[[116 119 121 130 137 134 138 128]
 [111 116 124 127 130 130 117 123]
 [138 134 130 127 135 132 124 126]
 [116 115 130 125 128 130 136 123]
 [131 126 140 122 131 128 130 120]
 [146 146 127 128 137 134 129 128]
 [127 122 136 123 156 142 115 138]
 [138 140 131 128 137 134 138 128]] out 119

[[120 129 120 129 153 143 119 129 121 118 130 148 122]
 [125 125 116 117 120 133 102 118 119 103 119 117 108]
 [121 122 145 139 117 113 149 131 123 132 136 117 127]
 [119 124 125 126 133 125 136 121 121 122 123 124 125]
 [128 147 135 134 119 125 118 131 128 125 129 129 123]
 [114 123 129 123 116 107 119 131 112 116 123 111 138]
 [107 132 137 132 118 104 133 129 109 115 126 113 132]
 [129 114 135 130 119 119 147 129 132 142 131 111 140]
 [142 128 136 133 119 136 129 129 142 140 135 130 120]
 [128 137 130 124 101 110 111 127 121 123 123 100 141]
 [129 140 141 137 114 115 128 138 129 142 135 116 150]
 [136 118 133 131 118 118 147 134 133 121 134 122 110]] out 129

[[138 103 140 139 102 139 138 140 114 103 140 115 139 136 134]
 [134 105 134 140 105 133 133 114 140 108 137 139 140 137 115]
 [128 116 127 138 116 127 126 109 144 118 129 144 139 137 115]
 [134 105 133 140 105 133 132 107 146 108 136 145 141 138 110]
 [136 106 137 139 106 135 135 133 121 108 137 121 138 136 130]
 [110 149 107 132 149 109 109 120 136 150 109 136 133 134 133]
 [133 110 134 138 109 133 133 131 123 110 135 124 139 137 130]
 [139  99 139 141  98 138 137 118 135 101 141 135 141 138 117]] out 103

[[121 133 135 136 123 124 134 139 135 120 139 138 124 112]
 [128 138 116 121 135 128 122 137 120 126 122 119 109 141]
 [132 141 116 128 138 131 125 142 124 132 132 127 104 113]
 [124 143 142 128 133 127 139 145 141 124 127 120 141 116]
 [119 132 120 140 124 123 122 137 121 119 144 139 149 116]
 [134 118 110 129 128 133 115 113 112 137 126 126 129 115]] out 133

[[132 111 112 139 114 120 111 125 143 110 133]
 [143 128 130 128 125 113 123 120 141 136 120]
 [134 127 135 122 131 129 131 126 123 141 134]
 [131 127 134 123 143 118 155 121 129 148 129]
 [110 131 137 132 136 124 137 141 132 126 100]
 [123 124 131 128 137 137 138 130 116 134 140]
 [124 114 147 131 130 133 110 143 123 139 115]
 [151 115 124 127 126 128 121 114 124 142 157]] out 111

[[117 127 124 124 137 138 129 128 100 144 136 114 124 111 132 131]
 [146 134 141 144 122 123 131 139 146 118 124 141 128 144 132 128]
 [118 126 117 115 129 125 126 115 131 121 124 115 142 116 118 121]
 [132 132 131 134 135 132 131 130 140 132 131 126 142 129 121 128]
 [114 117 117 114 117 117 119 116 126 121 118 126 127 126 120 124]
 [119 130 118 116 130 126 130 117 126 122 126 119 135 118 122 123]
 [137 119 141 144 119 122 118 142 117 126 123 119 114 130 126 121]
 [106 131 111 105 135 133 135 110 120 131 132 140 135 126 133 138]
 [116 124 120 116 121 124 127 121 117 125 125 147 114 136 138 133]
 [135 150 131 132 144 141 147 131 134 134 140 137 135 130 138 137]] out 127

[[120 135 106 116 127 110 132 123]
 [125 147 125 132 146 141 119 133]
 [121 136 106 116 127 110 132 123]
 [121 135 106 116 127 110 132 123]
 [129 119 129 120 119 117 132 121]
 [127 128 124 128 130 130 128 128]
 [125 147 125 132 146 141 119 133]
 [130 117 125 128 121 113 135 133]
 [128 128 124 128 130 128 127 129]
 [128 128 124 128 132 129 128 130]
 [125 147 125 132 146 141 119 133]] out 135

[[124 134 115 130 121 129 125 157]
 [126 129 129 124 133 123 126 123]
 [115 137 120 112 140 116 122 128]
 [125 135 143 124 116 140 136 129]
 [115 115 118 113 130 133 141 134]
 [140 139 125 134 120 122 110 133]] out 134

[[128 128 129 127 127 126 128 123 127 127]
 [127 127 125 123 121 135 118 120 128 126]
 [130 125 130 124 119 126 113 118 127 131]
 [127 130 129 136 126 130 128 120 127 131]
 [129 125 132 125 125 128 136 129 125 132]
 [129 123 124 121 124 126 125 125 130 122]
 [129 125 126 125 124 131 102 131 124 127]
 [128 125 129 122 136 129 133 131 127 132]
 [127 128 134 120 128 129 127 126 129 128]] out 128
---
[147 127 108 114 103] value 147, 103

[156 126 150 155 119 133] value 156, 133

[[116 119 125 109 113 122]
 [115 112 152 106 147 132]] value 116, 132

[116 130 123  98 135 105] value 116, 105

[[120 134 128 122 139 149 147]
 [124 140 136 127 122 154 128]
 [128 144 121 128 128 128 156]] value 120, 156

[151 125 146 148 121] value 151, 121

[[100 100 137 137 137 137 137]
 [107 106 135 135 135 135 135]
 [143 143 125 125 125 125 125]] value 100, 125

[[106 145 116 113]
 [110 141 113 113]
 [110 134 121 118]] value 106, 118

[[145 130 154 149 133 146 136]
 [137 110 125 131 115 153 135]
 [121 140 109 115 143  99 125]] value 145, 125
---
[131 106 135 121] ==> 131

[[123 155 142 120 140 151 122]
 [119 110 139 120 142 131 132]] ==> 120

[[114 143 134 122 151 132 128]
 [112 129 128 134 122 120 129]
 [123 135 122 126 135 133 130]] ==> 126

[[109 109  98 113]
 [132 104 142 124]] ==> 132

[[133 117 145 127]
 [133 102 147 129]] ==> 133

[115 152 127 145 142 133 131] ==> 145

[132 133 135 127 154] ==> 133
---
[[119 124 137 111 131 115 118]
 [137 133 113 156 129 147 145]
 [135 134 113 157 131 146 147]]: 156, 157

[122 147 132 140 157]: 132, 157

[118 114 110 141 157]: 110, 157

[130 129 122 124 152]: 122, 152

[119 131 120 125 106 130 133]: 125, 133

[113 157 120 153 140 132 126]: 153, 157

[106 148 134 129 132 120 141]: 129, 148

[[151 146 123 127 126]
 [137 142 134 120 117]
 [148 121 139 117 108]]: 134, 151

[146 146 126 127 157]: 126, 157

[103 120 141 114 121 133 117]: 114, 141
---
135  121  154  131
118  116  114  119
142  118  119  144
-> 154

140  107  126  135  119 -> 135

128  124  129  119  143  142  140
147  117  130  138  115  119  135
110  135  145  132  140  140  105
-> 142

122  121  116  103  154 -> 103

139  144  118  101 -> 118

106  146  143  100  127 -> 100

133  141  142  152  133 -> 152

137  143  156  123 -> 156

109  156  126  140  120 -> 140
---
Q:
[[152 145 143 100 134]
 [113 133 137 109 117]]
A: 143

Q:
[[141 136 141 140 139 137]
 [116 116 121 157 125 126]
 [145 143 144 142 143 143]]
A: 121

Q:
[[114 126 137 156 138 136 121]
 [124 131 124 131 139 146 126]]
A: 137

Q:
[[ 99 136 145 128 154 112]
 [111 128 150 139 126 145]]
A: 145

Q:
[[128 140 131 109 124 121 115]
 [110 132 123 156 126 139 139]
 [128 128 128 115 116 114 132]]
A: 123

Q:
[[133 135 114 116 124 100]
 [129 120 127 137 132 126]]
A: 114
---
[[133 131 124 131]
 [148 107 132 149]]	132

[[158 128 125 122]
 [143 122 138 131]]	138

[[125 149 109 123]
 [ 99 107 113 137]]	113

[[138 111 126 103]
 [131 122 157 136]]	157

[[129 115 128 140]
 [131 115 134 150]]	134

[[129 140 132 103]
 [122 108 136 149]]	136
---
[[127 127 126 122 117]
 [124 136 135 125 144]
 [140 108 114 150 117]] → 127

[[139 145 125 113 129]
 [128 134 129 121 134]
 [133 131 136 125 152]] → 139

[[113 125 130 101 132 136 127]
 [129 123 124 144 136 142 125]
 [114 126 128 103 139 138 126]] → 113

[[117 128 104 132]
 [120 139 118 124]
 [128 138 106 101]] → 117

[[135 136 136 135 136]
 [113 109 107 109 107]
 [130 130 130 130 130]] → 135

[[111 150 125 121]
 [111 145 124 116]
 [116 145 120 124]] → 111
